Small tables with named rows and columns. After each table, cells are looked up by row and column.

tunonuv =
|  | lozu | popenor | nub |
|---|---|---|---|
| sasesov | 249 | -672 | 594 |
| baf | -296 | 619 | -461 |
| litazu | -506 | -344 | -371 |
| lefozo | 63 | -706 | 274 |
| fabug | 708 | -183 | 666 |

What is the lozu of litazu in tunonuv? -506
What is the nub of sasesov in tunonuv? 594
What is the lozu of lefozo in tunonuv? 63
What is the popenor of sasesov in tunonuv? -672
What is the nub of litazu in tunonuv? -371
What is the nub of lefozo in tunonuv? 274
What is the lozu of sasesov in tunonuv? 249
What is the popenor of litazu in tunonuv? -344
What is the nub of fabug in tunonuv? 666
What is the popenor of baf in tunonuv? 619
What is the popenor of lefozo in tunonuv? -706
What is the popenor of fabug in tunonuv? -183
What is the nub of baf in tunonuv? -461
What is the lozu of baf in tunonuv? -296

zev =
         tofuni  sufafe  regano  zoz  som  gif
pusopa       91     188      21  116  140  149
nasofep      22     118     124  106  183  192
nalekif     160     100     150   95   93  135

What is the tofuni of nasofep in zev? 22
What is the regano of nalekif in zev? 150
What is the regano of nasofep in zev? 124
What is the regano of pusopa in zev? 21
What is the zoz of pusopa in zev? 116
What is the zoz of nalekif in zev? 95
What is the tofuni of nalekif in zev? 160

fis.csv
,devebok,tak,tamepe,tidosu,godipus,ful
beno,66593,50150,74000,52557,62544,52003
bod,63841,54696,52635,53694,54517,48084
mir,21869,67852,68509,72678,49102,90227
lazuzaz,84834,72632,49596,73748,48717,55430
geg,31297,65632,59152,68591,46998,80013
zudipef,60840,59158,59194,59140,59593,58102

beno, tamepe -> 74000
bod, ful -> 48084
lazuzaz, godipus -> 48717
zudipef, tamepe -> 59194
zudipef, tak -> 59158
zudipef, godipus -> 59593
zudipef, ful -> 58102
mir, tamepe -> 68509
lazuzaz, tamepe -> 49596
geg, tamepe -> 59152
lazuzaz, tak -> 72632
beno, tak -> 50150
bod, tak -> 54696
mir, ful -> 90227
Row with the largest tidosu: lazuzaz

sem:
	gusiz	lus	los	kaz	guges	vetu	rugepi	fedo	nikofus
budeba	2.778	4.427	7.500	3.364	3.797	5.806	7.758	7.517	4.806
zirevi	6.587	6.403	5.610	6.821	4.220	4.374	4.968	5.996	3.350
refoz	3.993	3.824	5.783	3.308	6.339	6.443	6.411	3.938	6.786
rokifa	2.719	6.068	9.129	1.786	5.904	4.160	6.902	7.578	5.756

fedo of zirevi = 5.996
los of refoz = 5.783
fedo of budeba = 7.517
guges of budeba = 3.797
kaz of budeba = 3.364
vetu of refoz = 6.443
lus of refoz = 3.824
guges of zirevi = 4.220
vetu of rokifa = 4.160
gusiz of budeba = 2.778
vetu of budeba = 5.806
guges of rokifa = 5.904
rugepi of budeba = 7.758
kaz of refoz = 3.308
Row with the largest gusiz: zirevi

zim:
,pugi,feg,febo,peku,kezi,vodan,vurotis
zepu,3732,4095,9522,7967,9526,6690,9497
nagamot,3298,7942,5665,6627,7632,6560,6850
sedo,8272,8015,6699,7460,9278,9864,8780
nuz,5792,5048,8544,9153,6956,9449,5489
nera,9358,8476,7291,9975,9435,7592,412
pusede,7881,8615,5971,9204,4824,7386,8800
gapakom,9785,6376,7220,7669,6237,9467,2812

peku of nuz: 9153
vodan of gapakom: 9467
vodan of nagamot: 6560
peku of pusede: 9204
kezi of nagamot: 7632
kezi of nuz: 6956
kezi of pusede: 4824
vodan of zepu: 6690
febo of gapakom: 7220
vodan of sedo: 9864
feg of nagamot: 7942
vurotis of nera: 412
feg of nera: 8476

mul =
|  | ker | riku | tipozun | mumem | nuf | fotatav |
|---|---|---|---|---|---|---|
| mavi | 7421 | 6267 | 3296 | 7520 | 5066 | 4250 |
| nik | 4688 | 5876 | 6006 | 4082 | 4514 | 3754 |
| lor | 1932 | 4175 | 8184 | 783 | 5926 | 6005 |
| bur | 6630 | 5150 | 3295 | 7649 | 4622 | 4804 |
| borefan | 3506 | 5196 | 7097 | 2244 | 5412 | 5352 |
| vuvebo | 5506 | 3813 | 3982 | 6496 | 5115 | 6195 |
| mumoku | 5392 | 4784 | 4568 | 5578 | 5714 | 5487 |
| dep | 2609 | 3879 | 7315 | 982 | 7767 | 7083 |
| fim | 4548 | 4062 | 5314 | 4439 | 6024 | 6595 |

bur, fotatav: 4804
lor, tipozun: 8184
mavi, nuf: 5066
fim, fotatav: 6595
fim, ker: 4548
borefan, fotatav: 5352
fim, tipozun: 5314
nik, ker: 4688
fim, nuf: 6024
mumoku, ker: 5392
dep, tipozun: 7315

